A single turn carries every row of the set below to another of its rows. Some are shown first; where does it send the rows asked next?
giko: [ 11, -10,  -9, -12,   0,   1,   0,   3,   0,  -1,  -7,  -8,   0,  -6, -14,
   4,  -7,   3,   4,  -1,  -1,  -9,   8,  -1,   4,   3,  -8, -17,  11,  -2]
fumis: [ -3,  -7, -19, -11,  -4,   3,   0,  -6,   8,   4,  -2, -11,   0, -11,   1,
  10,  -3,   3,   5,  -6,   4,  -4,   8,   4,   7,   2, -16, -21,  15,  -9]
zuv: [  5, -16, -15, -14,   2,   5,  -2, -11,   3,  10,  -7, -13,  -6,  -6,   0,
  10,  -8,  -7,   6,   0,   0, -12,   7,   4,   2,  -1,  -9, -21,   8,  -4]
vapal: [-12, -11, -11, -14,  -3,   0, -14,   8,   0,   2,   1,  -9,   3, -15,  -1,
   4, -17, -15,   2,  -6,  -3,  -3,  -2,   3,   9,  -2, -12, -16,  13,   0]
Geb: [ -6,  -8,   1,  -1,  -2,  -6, -19,   5,  -2,  11,  11, -10, -11,  -1,   1,
   7,   3,   3,  -5,  -8,  10,  12,   3,  -1,  -3,   5,  -1, -17,   2,   6]
basar: [-12, -18,  -8, -15,   4,   2,  -8,  13,   3,  10,  -3, -12,   7, -12,   6,
   5, -10,  -8,  -5,   1, -12,  -3,   3,   4,  11,  -7, -12, -12,  12,   3]
Mur: [ -6,  -5, -14,  -3,   6,   3,   5, -14,   9,   8,   4,  -7, -14, -11,   2,
  -7,  -9,  -6, -10,  -7,   0,  -8,   7,   0,   4,  -7,  -1, -14,  -6,  18]
Samo: [-16,  -3,  -2,  -7,   7,  -9,   0,  -7,  -6,   3,   0,   1, -16,  -4,   5,
   0,  -5,   7,  -4,   0,  -8,  -7,   5,  -5,   9, -16,   4,   0,   1,   0]
Sepu: [-16,  -1, -10,  -8,   7,  -4, -18,   9,  -5,   8,  12, -13, -16,  -3,   5,
  -4,  -2,  -1, -12,  -5,   4,   7,  10,  -4,  -1,   6,  -3, -23,   6,  12]
zotid: [-15,   1,  -6, -11,  11,   2,   6,  -8,   0,   8,  -2, -13, -12, -10,  -8,
   3,  -8,  -3,  -5,  -3,  -9,   2,  10,  -7,  16,  -7,   4,   6,   4,   1]
ler: [ -1,  -9,  -1,  -7,   2,  -5, -16,   1,  -2,   9,   2, -14, -10,   3,   8,
   4,  11,  -1, -17, -13,   3,   0,   8,  -6,   3,   9, -11, -18,   1,  14]
mopon: [ -4,  -8,  -7,  -3,  10,  -6, -10,   4,  -4,   3,   3, -11, -17, -13,   7,
   3,   0,  14,  -7,  -2,  -3,  -4,   8,  -3,  -3,  19,   0,   1,   6,   6]
tizu: [ -9, -10,  -7,  -7,  11,   0, -20,   5,  -5,  15,   8, -10, -16,  -9,   4,
   7,  -3,   2, -15,  -8,   1,  11,   6,  -3,  -4,   5,   1, -22,   4,  14]
ditu: [ -7,   4,   3, -13,  13,  -6,  -3,  -5, -11,   6,   5,  -2,  -7,  -6,   0,
   2,  -9, -12,  -8,  -3,  -2,   0,  15,  -2,  13, -16,  -3,  -2,  -2,   3]
niz: [-18,   4,  -8, -12,  10,  -4,   5,  -4,   1,   9,  -1,  -8, -12,   1,  -6,
  -2, -12,  -1,  -7,   0, -14,  -4,   8,  -5,   8, -10,  -2,   5,  -3,   2]
Nale: [ -7, -12,  -5,  -8,   0,  -6, -13,  10,  -7,  19,  11,  -9,  -9,  -4,   4,
   7,  -1,  -1, -12,  -7,   1,   4,  -4,   1,  -5,   7, -11, -13,   5,  18]
pob: [ -1,  -8, -13, -15,  -6,   0,  -2,  -3,   0,  13,  -5, -17,   9,  -6,  -5,
  10,  -8,   2,   4,   3,   0,  -9,  17,   5,   3,   1, -14, -15,   5,  -7]
zavo: [-16,  -5,  -7, -11,  10,  -5,   0, -10,  -9,   1,  -7,  -8, -11,  -5,  -3,
   2, -12,  -4,  -6,  -6,  -2,   1,  10, -10,   3, -12,   5,   0, -11,   6]
zukib: [ -8,   0,  -6,  -8,   4,   6,  -4, -19,  14,  15,   2,  -3,  -9,  -4,   5,
  -7,  -3,  -5,  -2,  -4,  -6,  -6,  13,  -2,   6,  -8,  -3, -11,  -7,  10]
Zir: [ -1,  -3,  -9,   5,  12,  -5, -16,   4,  -3,   3,   8,  -8, -21, -10,   5,
   5,   5,   6,   0,   1,  -5,  -4,   0,   0,  -1,   9, -10,  -4,   4,  -5]
Goga: [ -2,  -6, -15,  -9,  -3,   8,  -2,  -3,   7,   7,  -6,  -4,   0,  -9,  -2,
  12,  -6,   4,  -2,  -9,  -5,  -1,  11,   3,  -1,   6, -21, -22,   6,  -9]

Mur goes to basar
vapal goes to mopon
Where do these go?
ditu goes to giko
Samo goes to zuv
zavo goes to pob
Sepu goes to zotid
niz goes to fumis

A single turn carries every row of the set below to another of its rows. Some are shown first; where does it send the rows asked next?
zago: [ -8,   1,  -5,  13,   9,   0,   4,   5,  -4,  -1,   1,  11,  12,   3,   7,
  -9,  -1,  10,  -8,   5, -17,   5,   3,   0,   8,  -7, -12]
depab: [ -8,  27, -13,   1,   4,  17,   7,  10,  -8, -14,   5,  19,   8,   0,  14,
  -1,  13,  18,   4,  -2, -13,   5,  13,  -4,  12,  -1,  -7]
luti: [ -3,   7, -10,  13,   9,   0,   1,  -2,  -2,   1,   7,   7,  -5,  -1,   2,
  -4,   8,  25,   3,  -6, -22,  14,  15,  -5,  -1,  -8,  -5]
nidi: [ -2,  12, -12, -18,   8,  11,   9,  10,   5,  -6,   1,   6,  -1,   1,   3,
  12,   5,   9,  -9,  -4, -10,   8,   2,  -6,  26,   5,  -3]
puvo: [  1,  11, -15,  -2,  10,   6,  14,  13,  -3, -16,  -1,  15,  -2,  10,   7,
   8,  16,   7,   3,   0, -15,  17,  17,   4,  14,   0,  -3]
tibud: [  5,  24, -13,   3,   5,   5,   8,  19,  -3, -15,   7,   6,  -3,  -2,  13,
   5,  16,  14,  -9,   1, -17,  15,  17, -11,   8, -10,   3]
taga: [ -1,  16, -18,   0,   0,  14,   1,   8,   5,  -4,   8,  -4,  -2,   9,  10,
   8,  -5,   9,   0,  11, -16,   1,  -2,  -9,   1, -17, -10]
tid: [  0,  18,  -9,  -7,   4,   6,  12,  11,  -1,   1,   0,   4,   4,  -7,   8,
   6,   7,   9, -15,   9,  -7,  13,  15, -20,  11,  -9,  -6]
lik: [ -2,  10,  -7,  12,   9,   9,  -3,  10,   0,  -9,   4,   3,   0,  12, -11,
  -2,   5,   9,  -3,  -1, -13,   3,   2,  -8,  14, -15, -14]
linob: [  6,   9, -15,   1,  22,   7,  20,  11,   2, -13,   2,   7,   1, -13,   1,
   2,   5,   0,  -1,  -3,  -9,   5,   9, -11,   0, -10, -11]
Vidif: [ -4,  13,  -1, -11,   6,   9,   0,  11,  -2,  -2,  10,   7,  -4, -17,   5,
  20,   7,  17,  -1,  -4, -12,  11,   7,  -4,  -2,  -9, -10]
vobig: [  1,  13, -11,  -1,  -9,  15,   5,   2,  -3, -16,   0,   5,  -6,  -4,   4,
  -3,  17,  13,  11,   0, -13,  15,  10,   0,  -1,  -8,  -5]
pulim: [ -1,  13, -14,  -1,  17,  15,  14,  12,   0, -17,   9,  11,   2, -17,   2,
   2,   0,   5,   1, -10, -10,  -3,  -1, -11,   7,  -7, -10]
kap: [ -1,  10, -23,  -6,   9,   9,   9,  -3,   6,   1,   1,  -5,  -6,  13,  16,
   8,   1,   5,   0,   7, -16,   6,   2,  -1,   3,  -9,  -9]
Tem: [-12,   8,  -7, -11,  13,  -1,  11,  -3,   2,   1,  -4,   4,   0,   9,   0,
  -2,   2,   7,   9,  -8, -25,  12,  12,  -1,   6, -13, -12]
vose: [ -3,  15, -13,  -3,   8,  11,  -6,   8,   3,  -3,   3,   8,  10,   5,  -9,
 -12,   4,  14,   7,  -3, -24,   6,   7,   7,   1,   1,  -4]
Divob: [ -3,  17,  -4,  -9,  -5,   9,   2,   9,   1, -16,   9,   5,   2, -10,  16,
  -6,  12,  21,  -5,  -1, -21,   7,  -5,   1,   6,  -8,  -3]
Ber: [  0,  14,   0, -10,  11,   7,  -3,  14,   0,  -2,   6,  11,   6, -14,   7,
  14,  11,  22,  -1,  -1, -12,   8,   6,   1,  -4,   1, -14]
pev: [ -4,   7,  -1,  -9,  -5,  -6,  15,  13,   1, -14,   1,   2,  -4,  -1,  12,
   6,  11,  10,   2,   0, -21,  18,   4,  -4,   3, -15, -10]
lof: [ -8,  13, -10, -18,  -4,  10,  11,  14,  -5, -10,   6,  10,   3,   5,   3,
  -2,  14,   8,   7,   0, -14,   8,  -2,  11,   7,  -8, -14]
dival: [ -2,  16,   0, -20,  11,  12,   2,  10,   1,  -3,   3,   6,  -2,  -8,  -1,
  19,   9,  11,   1,  -1, -10,   9,   7,  -2,   0, -13, -16]
Nasi: [  4,  11, -13,   7,  17,  10,  13,  11,   3, -18,   2,  10,   6, -19,   4,
   0,   1,   7,   3,  -6, -11,   1,   6, -14,  -1,  -3,  -9]
kipit: [ -4,  17,  -9,   1,   0,  16,   1,  10,   0,  -9,   5,  14,   1,  -4,   2,
  10,   6,  22,  -4,  -1,  -5,   3,   4, -16,  20,   3,  -9]
fovig: [ -1,  14, -20,  -2,   5,  13,   0,   2,  10,  -6,  -2,  -1,   4,  12,  16,
   5,  -3,  12,   9,   4, -19,   0,  -2,  -2,   3,   3, -11]
pites: [ -4,  10,  -5,  -3,  -2,  13,   8,   6,   2,  -9,  -9,  14,  10,  -5,   4,
   6,  -1,   7,   0,   9,  -8,  10,  13, -14,  12,   1,  -8]
mam: [  1,  13, -17,  -6,   7,   4,  12,  15,  -3,   4,   1,   7,   4,   0,   5,
   7,  13,  11,  -5,   0,  -4,  15,  15,  -7,  12,  12,  -6]
voni: [  2,  12,   0, -12,  13,   9,  -1,   3,   4,  -5,  -5,   7,   1, -12,   7,
  16,  12,  17,   5,  -3, -12,  12,  12,  -1,  -4,   3, -12]
vitaf: [-13,  15, -16,   4,   5,   2,   5,  11,  -8,   5,  10,  -7,   2,   0,   4,
  -4,   4,   1,   3, -16, -17,  11,   6,  -8,   8,   0,  -4]
bezil: [ -8,  14, -13,   2,  12,  11,   8,  -8,  -7,   7,   1,  -1,   3,  -1,   9,
 -13,   7,   3,  -9,  -2, -14,   7,   9,  -4,   9, -12,  -6]
gabul: [ -1,  14,  -8,   3,  13,   2,  -3,   7,   8, -11,  -3,  -8,   2,   7,   1,
  -4,   5,   7,  -1, -13, -23,   6,   1,  -9,  15,   3,  -4]
Pumeb: [ -7,  16, -22,   1,   5,   5,   4,  10,   2,   3,  14,  -3,  -4,  10,  17,
  11,   0,  17,   3,  -1, -15,   1,  -3,  -6,   4,  -4, -14]
senip: [  1,  11, -18,  -4,  25,  12,  17,   8,   2, -13,   5,  12,   3, -11,   4,
   0,   6,   7,   1, -11,  -9,  -2,   1,  -3,   9,   1, -12]
legat: [ -8,  12,   2,   8,  16,   2,   8,   7,   2,   1,   6,  15,  -5,   8,   6,
  -5,  -6,  15,   4,  -1, -24,   6,  -6,  -7,  -2,  -8, -11]
laf: [ -5,  21, -10, -10,   0,  14,  11,  14,  -2, -18,  -1,  11,   9,  -3,  11,
   2,   3,  -2,   1,   3, -21,  12,  13,  -5,  10,  -9,   3]
kapub: [  2,  15,  -7,   4,  19,   6,   3,   6,   8,   1,   6,   3, -10,   5,   4,
  -8,   0,  12,   1,  -7, -26,  10,  -5,  -4,  -3,   2,   3]
Gupu: [  2,  19,  -9,  -8,   7,   1,  10,   6,   0, -10,   1,   4,  -3,   5,  12,
  -5,  27,  24,   1,  -1, -13,  10,   6,   0,   3,  -7, -17]
Faf: [  1,  12,  -3, -19,  11,  19,  -1,   1,   2,  -4,  -2,   8,   0, -12,   1,
  13,   9,  10,   1,   1, -10,   9,   8,   5,  -1,  -5,  -9]
vabon: [ -4,  22,  -5,   1,  20,  12,   9,  -1,   1,   6,   1,   9,  -3,   8,   5,
 -15,   0,  10,   3,   2, -20,   6,   0,  -6,  -7,  -8,  -8]
pofos: [ -7,  18,  -8, -10,  10,   7,  15,  11,  -4, -16,   6,  16,  -2,   5,  16,
   8,   9,  14,  -9,  -2, -18,   7,   5,  -2,  23, -13,  -7]
gege: [ -6,  20,  -8,   0,  13,   7,   9,  13,  -2,   9,  13,   5,  -5,   5,   1,
  -9,  -4,   4,   4,  -4, -22,  10,  -4,  -4,  -7,  -6,  -2]
far: [ -3,   7,  -7,  -3,   5,   7,  -1,   5,   4,  -5,   9,   3,  -3,  -2,  -5,
  -4,  -4,  11,  -8,   0, -29,  10,   3,   0,   6, -21,   3]
Vesut: [ -2,  12,  -6,   6,  17,  12,   6,   4,   4,  -2,   6,   9, -16,  12,  -6,
  -3,  -1,   9,   7,  -4, -21,   8,  -4,  -5,   1, -10,  -5]
goz: [-10,  25,  -7,  -7,  13,  -1,   1,  11,   0,   2,  12,   1,   4,   6,   2,
  -6,   6,  23,  -3, -10, -25,   4,   3,  -7,   6, -13, -14]
vuv: [  2,   9, -21,  10,   3,   4,   3,   7,   4,   0,   4,   1,   2,   7,  19,
   6,  -1,  15,   2,  10, -16,   7,   4,  -4,  -6,  -1,  -9]
Belor: [  3,   9, -17,   0,  25,   2,  21,  15,  -1,  -9,   9,  10,   1, -12,   5,
   3,   8,   7,  -4,  -8,  -9,   3,   4,  -8,   4,  -4, -14]

linob goes to senip
pofos goes to laf
pites goes to mam
Where do these go?
far goes to Tem
gabul goes to zago
lof goes to vobig
fovig goes to vuv
dival goes to Faf
gege goes to Vesut

